Rows are one point carried round by a steady rotation, each followed by how many steps it has turned.
The counts run from 0 to 215.
[-.05, -.16, .04, .22, .17, -.23, -.28, .41, -.17, .03, -.18, .19, -.22, -.07, -.06, .23, -.22, .19, -.04, .02, -.06, -.10, -.18, .16, .14, -.08, .01, .09, -.08, .07, -.17, -.09, -.26, .04, -.07, -.13, .32, -.21, -.03, .11, -.15, -.16, .05, .02, .19, -.19, .08, -.12, .03, .18]
132
[-.19, -.03, .07, .12, .11, -.08, -.30, .28, -.11, -.08, -.11, -.02, -.20, -.11, -.08, .23, -.27, .26, -.16, .12, .03, -.21, -.20, .09, .13, -.01, -.03, .04, -.05, .04, -.22, -.22, -.22, -.17, -.24, -.18, .20, -.14, -.14, -.13, -.33, -.04, .05, .08, .09, -.26, -.13, .06, .07, -.06]
152
[-.08, .01, .10, .19, .37, -.12, -.23, .29, -.09, -.10, -.05, .02, -.06, .06, -.18, .15, -.05, .08, .18, .07, -.31, -.13, .03, .13, .16, -.08, .03, .16, -.03, .09, -.22, -.19, -.19, -.10, -.34, -.27, .28, -.11, .08, .13, -.17, -.21, .15, -.08, .03, -.17, .05, -.07, .09, .19]
188
[-.07, -.03, .04, .22, .30, .06, -.34, .34, -.07, -.12, -.02, .01, -.15, -.07, -.13, .12, -.11, .10, .20, .08, -.19, -.01, -.21, .09, .15, -.06, -.05, .21, -.02, .15, -.15, -.19, -.29, -.16, -.19, -.26, .24, -.13, -.05, .03, -.15, -.24, .06, -.07, .02, -.15, -.09, -.13, -.01, .29]
203
[-.12, .11, .04, .10, .17, .03, -.22, .29, -.15, -.20, .04, .00, -.10, .02, .10, .10, -.22, .16, .04, .10, -.09, -.10, -.25, .10, .15, -.06, -.08, .27, .06, .00, -.20, -.15, -.20, -.25, -.26, -.16, .17, -.40, -.20, .05, -.30, -.12, .09, -.01, .02, -.25, -.05, .02, .10, .13]
79
[-.16, .06, .11, .27, .34, .00, -.17, .29, -.10, -.26, .05, .15, -.01, .02, .05, .16, -.03, .08, .18, .13, -.08, -.16, -.18, .08, .12, -.18, .08, .19, .03, -.03, -.27, -.17, -.19, -.18, -.34, -.14, .25, -.25, .00, .13, -.14, -.20, .16, .09, .08, -.10, -.05, -.07, .12, .10]
70
[-.06, -.06, .02, .20, .28, .07, -.37, .39, -.07, -.07, -.07, -.01, -.18, -.04, -.04, .12, -.09, .13, .10, .02, -.17, .01, -.28, .13, .20, -.02, .00, .19, .00, .17, -.07, -.18, -.36, -.09, -.21, -.17, .18, -.16, -.07, .08, -.12, -.21, .10, -.10, -.03, -.17, -.03, -.09, -.06, .28]
205
[-.12, .07, .00, .27, .21, .06, -.18, .32, -.18, -.13, -.10, -.01, -.17, -.09, .19, .16, -.19, .16, .00, .08, -.32, .02, -.23, .09, .29, -.08, .06, .12, .00, .14, -.06, -.16, -.27, -.15, -.22, -.04, .24, -.23, -.07, .19, -.16, -.18, .14, -.04, -.07, -.22, .02, -.03, .01, .03]
89
[-.10, .00, .08, .23, .23, .04, -.24, .37, -.16, -.20, -.05, .04, -.06, .04, .19, .11, -.10, .17, .03, .03, -.09, -.06, -.33, .15, .14, -.11, .00, .20, .03, .04, -.14, -.16, -.26, -.20, -.33, -.08, .13, -.34, -.21, .14, -.15, -.10, .13, .05, .03, -.18, .01, .04, .09, .19]
76
[-.06, -.08, .09, .19, .30, -.04, -.26, .42, -.10, -.13, -.06, -.04, -.06, .09, .00, .13, .08, .15, .02, .01, -.23, -.15, -.07, .24, .12, -.07, .05, .12, -.02, .19, -.13, -.14, -.23, -.09, -.40, -.15, .22, -.16, -.03, .13, -.13, -.18, .16, -.03, -.08, -.16, .11, -.04, .10, .23]
192
[-.21, -.02, .10, .14, .24, -.10, -.26, .24, -.12, -.07, -.10, .08, -.21, -.11, -.13, .24, -.18, .18, -.06, .12, -.05, -.22, -.23, .00, .16, -.03, .04, .02, .01, -.12, -.30, -.28, -.38, -.14, -.24, -.12, .14, -.06, .06, -.12, -.24, -.08, .15, .05, .04, -.21, -.08, -.02, .01, -.12]
156
[-.05, -.17, .03, .19, .15, -.23, -.28, .42, -.17, .02, -.16, .18, -.22, -.05, -.02, .23, -.18, .21, -.09, .02, -.05, -.14, -.20, .20, .13, -.06, .02, .11, -.05, .07, -.16, -.07, -.30, .06, -.12, -.08, .26, -.21, -.06, .11, -.15, -.16, .07, .04, .14, -.20, .11, -.10, .03, .15]
133
[-.09, .01, .22, .31, .34, -.07, -.27, .31, -.17, -.08, -.20, -.04, -.08, -.01, -.16, .14, -.11, .14, .12, .06, -.22, -.11, -.08, .08, .14, -.07, .03, .01, -.11, .08, -.25, -.32, -.12, -.19, -.32, -.27, .18, -.02, .05, .06, -.15, .03, .11, .02, .10, -.15, -.03, -.01, .15, .02]
174
[-.18, .02, .19, .13, .33, -.04, -.20, .31, -.06, -.06, -.11, -.05, -.14, -.07, -.05, .17, -.04, .19, -.08, .04, -.12, -.27, -.03, .08, .18, -.03, .11, .02, -.02, .03, -.26, -.28, -.19, -.25, -.35, -.17, .21, -.12, .11, -.06, -.18, .06, .24, .04, .00, -.17, -.03, .03, .14, -.17]
169
[-.04, -.06, .09, .13, .10, -.15, -.22, .44, -.18, -.03, -.05, .04, -.18, -.06, -.02, .14, -.13, .19, -.07, .09, .01, -.31, -.06, .19, .09, -.07, -.02, .17, -.04, .20, -.22, -.08, -.09, -.15, -.05, -.23, .34, -.34, -.05, -.04, -.21, -.05, .00, .06, .11, -.19, .08, -.19, .24, .03]
123
[-.05, -.11, .11, .05, .15, -.18, -.26, .40, -.20, -.04, -.07, -.01, -.12, .06, -.11, .12, -.08, .20, -.05, .04, -.16, -.28, -.08, .22, .03, -.02, -.08, .12, .00, .08, -.23, -.15, -.30, -.11, -.25, -.20, .15, -.23, -.11, -.06, -.23, -.10, .07, -.01, -.03, -.27, .15, -.04, .15, .22]
5
[-.09, -.14, .03, .18, .21, -.05, -.31, .38, -.05, -.05, -.10, -.01, -.19, -.10, -.07, .24, -.10, .19, -.07, .00, -.24, -.11, -.05, .23, .14, -.05, .04, .08, -.07, .25, -.06, -.10, -.29, -.04, -.26, -.16, .33, -.05, -.04, .05, -.17, -.26, .11, -.02, -.02, -.21, .02, -.05, -.01, .22]
16
[-.05, .06, .05, .08, .20, -.09, -.18, .39, -.20, .05, -.08, .00, -.26, -.10, -.01, .10, -.17, .13, -.04, .10, -.14, -.22, -.06, .05, .28, .00, .01, .19, .05, .13, -.22, -.16, -.17, -.18, .02, -.16, .30, -.37, .10, .01, -.19, -.02, .09, -.10, -.02, -.22, .13, -.21, .16, -.12]
110
[-.12, .10, .05, .10, .31, -.06, -.22, .30, -.05, -.18, .03, .05, -.03, .11, .04, .16, -.06, .12, .00, .09, .02, -.21, -.06, .13, .21, -.08, .03, .26, .00, .05, -.23, -.10, -.03, -.15, -.36, -.18, .30, -.38, -.07, .13, -.27, -.12, .15, -.03, .11, -.19, -.03, .02, .14, .01]
65
[-.15, -.10, .08, .15, .24, .05, -.34, .36, -.01, -.08, -.03, .00, -.25, -.18, -.15, .17, -.02, .17, .01, .09, -.04, -.20, -.20, .10, .10, -.04, .04, .09, .01, .11, -.18, -.23, -.40, -.17, -.17, -.19, .20, -.05, .05, -.17, -.13, -.19, .11, .03, -.05, -.13, -.11, -.17, .00, .08]
25
[-.17, .10, .03, .14, .28, .05, -.15, .26, -.13, -.15, .03, .09, -.17, -.08, .10, .12, -.18, .09, .11, .10, -.20, -.10, -.26, .01, .22, -.08, .03, .24, .11, -.11, -.21, -.20, -.38, -.24, -.18, -.10, .18, -.31, -.02, .05, -.19, -.19, .20, -.03, -.03, -.19, -.03, -.08, .03, .07]
83
[-.13, .00, -.01, .07, .22, -.05, -.40, .36, -.12, -.08, -.05, -.09, -.19, .04, -.14, .19, -.04, .20, -.13, .15, .03, -.20, -.27, .07, .26, .07, -.01, .08, -.02, .22, -.17, -.20, -.27, -.01, -.26, -.08, .13, -.10, -.04, -.06, -.28, -.12, .04, -.12, -.08, -.24, -.04, -.08, -.02, -.05]
34
[-.07, .09, .10, .33, .18, .02, -.20, .33, -.29, -.10, -.11, -.02, -.19, -.15, .00, .08, -.24, .12, .16, .17, -.28, -.04, -.24, .01, .23, -.10, -.01, .07, -.03, .17, -.19, -.27, -.19, -.22, -.02, -.18, .21, -.18, .02, .05, -.13, -.07, -.01, -.02, .00, -.17, .02, -.22, .15, -.02]
101
[-.16, -.09, .09, .18, .23, .04, -.35, .33, -.06, -.12, -.01, .01, -.22, -.16, -.18, .18, -.03, .15, .05, .15, -.06, -.18, -.24, .07, .10, -.05, .02, .06, -.02, .11, -.20, -.24, -.40, -.14, -.18, -.18, .16, .00, .03, -.15, -.14, -.21, .08, .03, -.04, -.13, -.12, -.20, .00, .07]
26
[-.05, -.08, .11, .11, .14, -.13, -.21, .44, -.14, .00, -.06, .07, -.21, -.11, -.03, .13, -.14, .19, -.06, .07, .04, -.29, -.05, .18, .09, -.06, .00, .20, -.02, .14, -.23, -.10, -.14, -.18, -.02, -.24, .35, -.37, -.02, -.05, -.18, -.03, .04, .06, .13, -.17, .05, -.19, .21, .03]
124
[-.22, -.11, .05, .14, .18, -.12, -.19, .32, -.03, -.09, -.02, .19, -.22, -.16, -.02, .30, -.14, .19, -.10, .10, -.01, -.28, -.10, .12, .10, -.11, .11, .09, .00, -.04, -.22, -.09, -.34, -.09, -.19, -.10, .35, -.15, .05, -.06, -.20, -.23, .17, .13, .08, -.17, -.05, -.09, .03, -.02]
141
[-.15, .14, .06, .16, .16, .12, -.14, .32, -.14, -.13, -.01, -.09, -.23, -.17, .14, .11, -.20, .16, -.02, .12, -.21, -.14, -.12, .06, .24, -.06, .02, .17, .04, .17, -.14, -.19, -.17, -.35, -.12, -.16, .28, -.33, -.03, -.02, -.22, -.06, .11, -.01, -.08, -.21, -.03, -.11, .15, -.11]
95
[-.07, -.07, .08, -.01, .17, -.15, -.25, .35, -.11, -.02, -.05, -.03, -.18, -.01, -.19, .13, -.16, .17, -.02, .03, -.17, -.27, .01, .18, .05, -.01, -.08, .19, .01, .07, -.23, -.13, -.26, -.17, -.20, -.28, .23, -.24, -.05, -.09, -.30, -.13, .09, -.05, -.01, -.27, .07, -.05, .12, .20]
7
[-.06, .03, .14, .04, .31, -.12, -.29, .33, -.14, -.04, -.10, -.09, -.09, .11, -.16, .08, -.08, .15, .01, .02, -.15, -.21, -.01, .15, .16, .03, -.06, .17, -.02, .07, -.26, -.23, -.13, -.18, -.34, -.28, .14, -.25, -.03, .01, -.29, .04, .13, -.10, .02, -.27, .07, .05, .16, .09]
181
[-.08, -.04, .09, .07, .28, .08, -.28, .39, .02, -.11, .03, -.07, -.14, -.05, -.04, .09, .00, .15, .03, .01, -.07, -.19, -.04, .20, .10, -.04, .00, .25, .04, .16, -.15, -.15, -.24, -.28, -.27, -.28, .27, -.30, -.06, -.05, -.19, -.14, .18, -.02, -.05, -.17, -.04, -.05, .11, .21]
197
[-.16, -.06, -.01, .06, .11, -.18, -.22, .33, -.05, -.05, -.03, .11, -.21, -.09, -.04, .29, -.23, .21, -.17, .09, .02, -.26, -.05, .18, .14, -.04, .01, .15, -.03, .05, -.20, -.03, -.21, -.05, -.17, -.16, .38, -.25, -.07, -.04, -.30, -.19, .09, .05, .13, -.26, -.02, -.04, .06, .00]
138
[-.12, .02, .23, .28, .33, -.08, -.25, .29, -.16, -.11, -.14, -.03, -.06, -.01, -.18, .14, -.09, .15, .14, .11, -.20, -.18, -.07, .05, .12, -.09, .05, -.01, -.09, .05, -.28, -.33, -.14, -.21, -.31, -.26, .16, -.02, .08, .00, -.18, .00, .10, .05, .07, -.15, -.03, -.05, .17, -.02]
173
[-.05, -.06, .21, .22, .33, -.10, -.31, .39, -.20, -.02, -.23, -.06, -.08, .09, -.07, .10, -.03, .20, .03, -.02, -.17, -.14, -.18, .16, .14, -.01, .02, .01, -.07, .09, -.22, -.30, -.22, -.13, -.35, -.16, .06, -.11, -.01, .08, -.13, .09, .14, -.03, .02, -.18, .11, .03, .13, .10]
177
[-.08, -.09, .06, .00, .24, -.13, -.24, .34, -.03, .01, -.06, .05, -.24, -.08, -.17, .15, -.12, .14, .00, .00, -.20, -.23, .03, .16, .09, -.01, -.02, .18, .03, .00, -.23, -.15, -.36, -.16, -.17, -.27, .29, -.22, .04, -.07, -.22, -.17, .17, -.06, .01, -.24, .05, -.09, .05, .18]
9
